(in the rows, 128 means zero)
Families of rows that turns and mirrors carry onto each other, the same ones carrying the whole set onto itself: the rest of each named row's family, in list order
9 families of 3 rows
fegin: [150 137 144 111 104 104 122 131 139 145 114 149 166  93 160 142 146 140
 115 106 140 142 131 105 123  90]
leri: [122 153 116 139 148 135 121 102 104 104 104  69 123 128 110 124 137 123
  89 119 143 148 162  83 117 130]
vati: [120 142 148 124 124  98 136 131 153 157 132 144 150  82 140 157 145 132
 102 115 126 159  94 114 139 119]
Nogo: [148 149 102 154 148 126 113 110 124 121  83  77 111 158  88 141 110 127
 112 137 123 146 132 116 118 127]
Loba: [141 162 145 133 133 126 119 131 135 140 145 159 151  80 142 152 140 134
 129 104 139 133 126 122 166 104]
luz: [102 102 120 108 122 127 100 139 103 101 170  83 117 125 147 111 119 128
 136 154  95 115 117 138 126 161]
Varu: [102  87 138  96 127 123 106 138 100  99 176  90 104 121 137 116 128 145
 129 152  97 114 120 131 121 131]
bul: [142 100 116 107 114 112 104 150  90 108 175 106 105 127 149 127  93 147
 130 117  90 114 144 122 110 151]
bedo: [140 145 144 109 152 129 148 148 135 160 150 172 131 105 146 139 137 139
 120 105 149 154 134 110 135 109]
Verer: [102 115 136  78 133 118 101 133 114 106 190 105 121 116 131 138 101 123
 149 126 108 121 118 144 121 154]
Logu: [115 100 143  87 107 112  97 146  98  94 171  95 123 126 134 114 111 129
 140 138 113 121 121 137  95 153]
fivab: [140 142 119 151 168 119 126 107 112 138 100  75 144 138  74 115 135 117
 126 140 140 147 123 105 108 134]
lafa: [126 150 117 129 145 133 136 107  99 112  80  87 156 142  90 122 106 137
 104 118 122 144 144 102  93 135]
kos: [122 101 124 113 102 123  98 154  97 112 164  76 121 144 149 127 131 119
 130 123 105 123  91 149 114 154]
vigev: [138 138 138 129 139 121 123 133 147 167 132 167 133  95 132 165 156 134
 117 118  99 126 105 135 131 107]
Gil: [156 150 146 130 116 104 138 138 145 167 133 142 141  79 150 156 121 123
 135 113 128 138 114 103 149 117]
zem: [136 146 138 125 112 110 132 127 145 173 148 155 141 103 152 165 128 136
 106 110 135 140 117 128 145  94]
Bap: [126  72 141 115 126 128  94 166 108  98 168 102 120 127 128 116 124 137
 151 131 118 120 110 148 111 135]
suro: [140 127 121 150 154 140 136 103 108 126  78  98 148 161  90 111 135 120
 102 126 135 147 137 104 126 125]
Tuk: [111 118 142 103 124 136 115 143  98  94 184  97 109 126 137 139 103 133
 173 136 112 137 136 146 116 125]
kivak: [146 161 126 119  97 117 135 131 123 158 126 150 148 103 127 157 140 133
 127 108 138 148 118 109 137  74]
luk: [146 149 114 153 169 142 122  94 113 102  87  90 140 148  93 135 128 144
 121 128 139 142 147 111 118 133]
lerep: [140 129 110 156 152 138 124  96 118  99  96  95 145 157 109 109 121 145
  95 129 143 111 139 116 107 146]
Pebo: [140 150 144 115 129 106 129 151 129 170 128 154 140  89 147 163 126 120
 137 107 114 128 109 122 146  96]
fupek: [139 135 107 143 160 144 119 117 101 117  74 100 135 160 101 121 116 118
  96 117 138 161 142 126 115 133]
getaz: [117  89 117  88 110 117 111 131 111 112 181 106 103 154 151 121 109 127
 136 145 122 106 125 133 119 136]
sel: [131 141 122 142 156 125 116  90 110 122 102 101 131 160  98 132  98 145
  79 138 143 130 150 117 130 160]

Which other rows belong to the same family as Gil? Varu, fupek
Which other rows belong to the same family as Verer? kivak, lerep
Which other rows belong to the same family as Pebo? luz, suro
Which other rows belong to the same family as bul? leri, bedo
Which other rows belong to the same family as vati? Nogo, Bap
Which other rows belong to the same family as luk? Logu, zem

Families of rows that turns and mirrors carry onto each other, the same ones carrying the whole set onto itself: the rest of each named row's family, in list order
4 families of 8 rows
gode: [ 90 109 154 154 110 119 137 102 102 149  62  95 103 119 154 145 111 118
 134 174 153 145 166 107 118 164 139]
Karob: [ 91 170 120 171 127 123 131 145 156 124  99  93 112 107 148 149  95 122
 100 107 155 127 190 118 141 143 112]
Supul: [121 109 166 100 129 161 130  79 101 100 117 142 113 113 106 124 156 140
 133 133 107 136 151 115 159 148 130]
nas: [ 91 123 102 135 124 173 113 111 119 106 121 154  85 123 135 126  76 154
 129  92  83 116 129 126 133 134 130]
turu: [114 115 150 150 111 122 146 101 110 131  69  82 107 138 166 150 127 138
 139 169 165 141 155 108 104 151 151]
zabo: [136 125 132 157 108 108 156 129 139  97  83 106 132 116 139 149 143 133
 112 164 178 118 175 118 143 160 125]
Zuku: [112 128 137 126 136 162 110 116 133  77 140 150 122 130  86 141 135 137
 103 119  98 101 145 130 137 141 114]
timep: [ 83 131 130 173 118 140 122 132 140 152  83  96  89 134 176 144  96 127
 108 122 150 150 162 100  96 134 155]
pufug: [123 112 139 113 119 151 123  77  89 131 108 117  84 131 145 126 110 160
 153  85  96 154 124 109 130 142 130]
fotud: [ 69 143 154 163 125 143 136 118 136 154  81  78  95 130 169 145  95 125
 125 113 143 160 180 111 109 140 133]
rogit: [121 134 154  95 139 150 125  79  95 143 114 140  83 112 131 112  93 160
 141 113 103 153 142 121 130 130 144]
Sune: [116 124 152 154 133 105 141  78 116 131  81  86 110 129 156 130 109 144
 125 175 164 150 167 128  96 155 109]
vig: [123 111 130 126 117 154 111  77  93 111 142 134  81 126 145 127 102 148
 147  95 103 164 136 103 114 134 146]
Puge: [108 120 127 127 124 150 130 120 141  84 128 170 105 132 104 110 101 135
 111 115  94  96 144 116 165 169 120]
dit: [113 116  91 124 126 149 100 116 135 114 147 168  93 131 137 127  83 145
 128  92 103 126 150 114 138 126 127]
Ropup: [133 128 128 123 128 140 133 129 145  88 130 156 103 151  98 129 119 131
 109 103 105  89 137 113 154 152 101]
zimu: [148 105 163 112 112 143 146  84 105  88 114 128 102 139 105 129 149 138
 138 111 110 127 129 109 144 163 110]
ninev: [145 102 163 114 120 143 148  80 108  77 142 138  94 143 115 123 130 135
 143 136 112 145 132 103 124 152 128]
lovem: [121 112 137 114 109 160 124  70  91 107 117 118  73 107 131 123  93 152
 146 107  98 141 113 125 112 145 130]
fadan: [ 76 142 122 183 144 144 115 101 127 134  93  86  90 130 171 147 101 127
 106 147 142 144 159 113  85 124 117]
lifut: [138 107 124 113 129 140 137 118 149  79 147 171 106 146 108 125 112 134
 121 132 114 107 150 115 151 144 110]
som: [115 150 135 154 113 116 146 124 134 101  84  95 129 122 125 163 129 121
 124 153 174  97 190 127 144 157 105]
bive: [109 134 104 124 136 148 111 123 128 130 123 146  86 144 138 127  79 152
 126  75  90 116 130 113 141 131 120]
tavu: [139 110 163 105 109 136 141  79 113  84 125 134  92 115  99 106 119 133
 128 132 106 121 127 115 145 177 119]
zilod: [105 143 112 180 114 127 131 158 169 118  96 119 114 111 150 142 113 121
  83 117 162 126 181 113 134 141 130]
genob: [ 94 124 168 145 111 135 152  97 114 131  66  80 111 145 145 159 131 124
 148 158 162 131 179 118 113 154 126]
vapa: [114 153 127 121 147 150 105 117 127 119 137 147  95 130 112 129  72 158
 112 100  97 116 136 138 108 123 128]
zipeb: [ 80 132 136 172 119 129 133 134 137 158  76 100  83 107 157 142  73 115
 107 137 145 153 161 113  99 137 127]
lefi: [ 79 148 110 193 132 148 123 125 145 117  92 136 105 116 149 139 127 110
  85 130 155 123 197 108 132 134 113]
Vute: [ 95 148 118 194 120 125 143 158 148 104  89 115 115  98 135 154  97 117
  88 134 151 128 170 126 124 144 109]
dos: [106 124 136 177 109 113 147 126 109  95  75 109 135 109 129 160 135 119
 118 172 158 120 176 119 144 170 120]
gufa: [121 130 141 165 122 109 148 102 134 116  79 135 126 115 135 121 134 126
 103 161 175 129 206 124 144 165 105]

Which other rows belong to the same family as Zuku? Supul, rogit, Sune, fadan, vapa, lefi, gufa
Which other rows belong to the same family as timep? turu, zabo, pufug, Ropup, zimu, bive, zilod
Which other rows belong to the same family as dit? Karob, fotud, vig, ninev, lifut, som, genob

Families of rows that turns and mirrors carry onto each other, the same ones carrying the whole set onto itself: the rest of each named row's family, in list order
4 families of 8 rows
folis: [110 129 116 135 125 161 137 119 144 146 130 141 121  94 140  86 129 138
  96 140 132 112  74 130 117]
mumo: [175 121 114 102 113 136 120 142  99 131 120 151 105 165 140 128 119 148
 136 120 125  89 127 154 119]
por: [102 121 191 153 127 155  98 113 127 131 108 141 126 140 151 171 136 143
 135 136 132 105 111 127 135]
Sofuz: [133 143 130 178 107 173 121 130 154 157 166 149 140 136 112 111 103 145
 153 130 129 119 148 157 141]
fivu: [169 155  81 122 115 134 161 120 134 140 139 109 127 137 132 101 128  92
 120 100 139 145 129 126 156]
Fuf: [ 92 108 176 148 139 150  92 133 131 119 116 151 127 126 138 159 117 161
 132 154 117 114 129 130 115]
Sofe: [162 111 125 103 118 153 122 121  98 151  94 142  96 163 158 124 113 145
 118 133 117 117 127 162 143]
Mivo: [118 140 134 138 147 120 146 142 120 131 137 116 132 177 156 164 123 115
 155  98 143 138 178 124 145]
guleb: [158 157  73 115 107 147 145 139 149 148 135 125 125 151 139  96 130 114
 124 115 141 163 114 112 141]
Risa: [173 156  90 120 141 120 159 135 146 147 133 120 145 137 136  91 107 107
 110 142 143 146 134 112 141]
kaz: [130 121 128  91 152 108 128 124 114 105  89 114 118 126 160 148 142 111
 106 119 129 142 106 102 131]
tobag: [132 142 122 175 130 168 110 158 140 141 156 153 110 138 119 106 118 126
 167 159 143 137 150 153 139]
Mam: [157 122 139 117  95 131 128 125  97 148 111 131  93 159 169 118 114 157
 135 136 138 114 134 164 132]
Kedaf: [132 124 138  92 133 110 138  98 126 123 103 111 150 123 154 150 130 130
  95  88 114 126 105 110 134]
zefo: [129 146 135 139 151 127 133 145 109 127 122 108 131 156 129 183 116 105
 135 123 147 158 176 142 151]
tal: [104 107 186 153 152 134 105 116 118 113 120 139 132 112 134 163 115 142
 134 136 116  97 142 146 131]
Puzad: [138 134 141 178 116 168 104 132 111 141 164 137 118 139 109 102  95 132
 167 143 144 141 133 141 148]
rimi: [ 91 110 169 147 124 158  89 121 121 117 124 143 116 124 138 166 140 147
 152 106 113 118 119 150 130]
Peb: [121 139 109 134 128 148 121  94 139 140 129 164 123  99 138 111 147 150
 108 153 131 102  82 129 113]
dazo: [158 142  67 120 127 129 152 141 138 128 147 120 128 124 118  90 107 111
 118 117 125 155 148 126 138]
biza: [142 125 150 136 131 133 129 161 126 123 127  97 134 163 134 149 100 104
 151  99 125 161 174 130 160]
ran: [122 127 115  93 139 116 146 120 154 117  92 124 135 127 160 157 149 121
  87 109 112 119 127 113 125]
mitif: [120 106 124  89 134 129 143 120 125 102 107 114 139 110 157 164 160 124
 104 115 119 144 118 106 138]
Tolas: [ 90 143 146 163 149 142 128 116 169 135 138 112 154  95 133 131 127 108
 127 128 132 173 126 108 154]
Gof: [158 112  99 118 123 150 104 141 102 136 111 123  90 167 166 129 116 145
 127 115 139 101 125 152 137]
reb: [103 149 157 155 132 134 149 114 163 123 143 139 164  96 102 133 127 108
 125 137 118 158 135 104 135]
lilub: [106 142 118 150 164 150 123 129 169 114 144 132 164 103 102 141 131  98
 123 112 117 147 122  96 142]
Laz: [131 116 123 132 102 158 120 109 155 132 132 152 124 107 141  77 126 147
 117 130 111 103  81 112 119]
refev: [150 133 142 138 129 123 114 135 122 112 125 119 133 170 128 174 115 115
 156 113 125 146 182 123 156]
Buf: [141 157 132 182 121 154 108 133 142 156 148 147 115 155 111  98  83 130
 150 138 137 115 139 150 136]
zaru: [147 123 124 129 115 158 102 114 147 133 120 147 129  86 117  95 126 143
 107 149 112 125  78 138 128]
lugi: [ 99 151 133 167 138 131 131 132 169 110 162 118 158 101 110 136 130 110
 136 120 140 143 131  93 131]

Which other rows belong to the same family as Risa? mumo, Mivo, tobag, Kedaf, rimi, Tolas, zaru
Which other rows belong to the same family as Laz? por, zefo, Puzad, dazo, ran, Gof, reb
Which other rows belong to the same family as biza? Sofuz, guleb, kaz, Mam, tal, Peb, lilub

